One vector is turned by the same rotation once a tick. Each row is the vector after some number of ticks, and that number follows the row.
The counts run from 0 to 199.
[136 191 165 127 164  99 134 151 123 122 109 147 147 132 142 110  95  84
 108 152 181 122  95  97] : 136
[ 87 161 203  80 147 129 154 117 137  71 113 140 107 114 110 156 117  96
 128 120 127 129 143 159] : 48
[114 109  64 147 113 134 114 121 116 138  98  98 113 144 107 134 170 150
  95  75 133 101 125 156] : 34
[168  69  74 129 110 125 113 108 132 179 157 133 164 129 134 148 144 179
 126 129 111 145 151 133] : 169
[118  99 141  83 147 148 131 128 167 107 133 133 139 133  89 157 149 154
  99  81 104 117 140 187] : 76
[114 171 142 113 167 116 137 141 148 110  88 138 129 140 101 121 135 102
  85  86 175 107 100 137] : 72
[120 125 140  76 121 124 159 120 159  85 130 122 122 119  77 141 155 142
 109  95 106 118 144 189] : 30
[121  76  83 128  79 138 131  98 121 128 140 111 117 122 109 152 157 163
 140 110  87 125 169 157] : 13
[150 174 156 135 133  87 129 108  76 132 125 145 154 102 162 118 133 109
 121 151 168 118 116  96] : 180
[119  89 100 122  87 135 125 113 151 104 133 109 115 140 109 150 158 159
 147  99  81 132 155 193] : 12
[135 128  93 119 112 129 145 147 159  94 115 116 102 148  91 113 163 138
 156  90 103 123 125 190] : 10
[151 110 145  79 162 107 139 104 152 142 150 166 192 112 101 158 140 157
  90 121 133 125 129 163] : 141
[124 106 117 158 123 131  90 122  98 198 141 134 143 140 155 137 103 120
 132 158 134 148 130  65] : 152
[140  79 105 135  92 137 130 136 139 151 168 121 136 143 160 115 103 148
 182 154  78 168 146 133] : 194
[106 154 182  94 109  98 160 107 112  50 135 140 120  86 113 147 121 113
 144 126 123 129 161 145] : 3
[161 143 140 104 152  78 122 103 116 137 131 173 185 108 117 148 149 135
  80 125 170 113 109 120] : 161
[108 171 180  86 124 109 157 110 119  51 114 132  92  92 120 139 114  93
 163 155 127 141 139 153] : 2
[117 139 146  90 168 134 148 146 179  95 112 133 137 148  90 126 122 117
 113  95 133 113 103 180] : 74
[ 87 147 146 162 118 145 100 122  66 146  92  99  83 121 140 142 115 101
 107 126 158 129 143  84] : 43
[ 89 143 168 117 108 134 127 110  79  92 127 129  87  82 129 158 116 103
 143 135 131 133 161 118] : 22
[ 94  86 113 143 132 158  83 121  99 206 120 126 130 142 139 157 104 137
 103 140 115 144 138  87] : 106
[ 95 156 193  71 179 123 149 142 161 103 111 159 139 133 105 122 103  95
 118 114 132 125 120 157] : 93
[133  76 108 133 115 137  99 123 104 190 161 130 153 133 161 130 102 135
 129 167 119 150 153  80] : 151
[136 119 158 110 127 119 136 130 121 143 159 138 141 114 168 121  87 120
 184 184 102 165 143  99] : 176
[137 171 161 129 170 110 113 141 106 154 117 144 148 124 148 115 105  94
 104 137 182 126  99  72] : 135
[ 88 175 167 147 143 137 134 139 114  97  84 105  83 136 128 130 103  87
 131 109 154 119 140 105] : 45
[161 117  86 124 150 114 106 115 136 169 136 155 182 130 118 139 162 158
  80 108 140 110  97 143] : 143
[ 95 148 165 134 161 163 130 166 136 139 118 130 103 145 150 111  61  89
 138 152 134 146 107  87] : 110
[124 122  93 123 136 144 138 167 170 110 100 123 109 165  91 114 144 142
 113  76 118 112 106 179] : 55
[120 163 150  96 165 135 147 154 159  95  93 130 127 149  94 117 134 110
  89  87 160 106  90 159] : 73
[178 149 107 124 152  95 154 144 174 120 110 143 170 142 125  92 151 138
 112 112 139 114  88 154] : 164
[145 139  95 133 118 115 152 136 153  81 102 108 117 148  93 108 167 136
 134  77 125 102  99 180] : 9
[ 88 143 193  85 168 137 130 101 135 124 140 161 141 116 128 152  98  97
 108 147 132 128 141 109] : 113
[ 82  97 115 139  98 173 119 135 145 120 124  89  89 155 137 133 114 143
 176 113  86 157 157 147] : 38
[129 146 102 137 129 127 122 134 140 118  89 123 140 146  82 124 164 134
  72  69 155  97  98 159] : 53
[178 120 129  93 131  81 145 104 141 116 165 158 178  99 117 133 165 138
 133 133 116 129 133 169] : 186
[ 81 135 177 115 117 155 137 114 100 102 122 119  83 110 132 142 101 104
 167 156 116 142 166 113] : 21
[112 133 164 122 135 125  97 103  80 167 134 146 154  99 163 150 103 109
 108 157 151 140 135  63] : 133
[140 134 157  84 160 121 124 102 129 137 128 159 168 109 102 161 153 137
  59  96 149 107 136 160] : 96
[120  90  94 116 134 160 101 112 134 164 118 125 142 136  94 161 154 149
  74  86 130 107 135 153] : 78
[132 117  86 134 151 144 118 162 180 149 121 112 142 176 108 110 132 148
  97  91 125 116  93 153] : 100
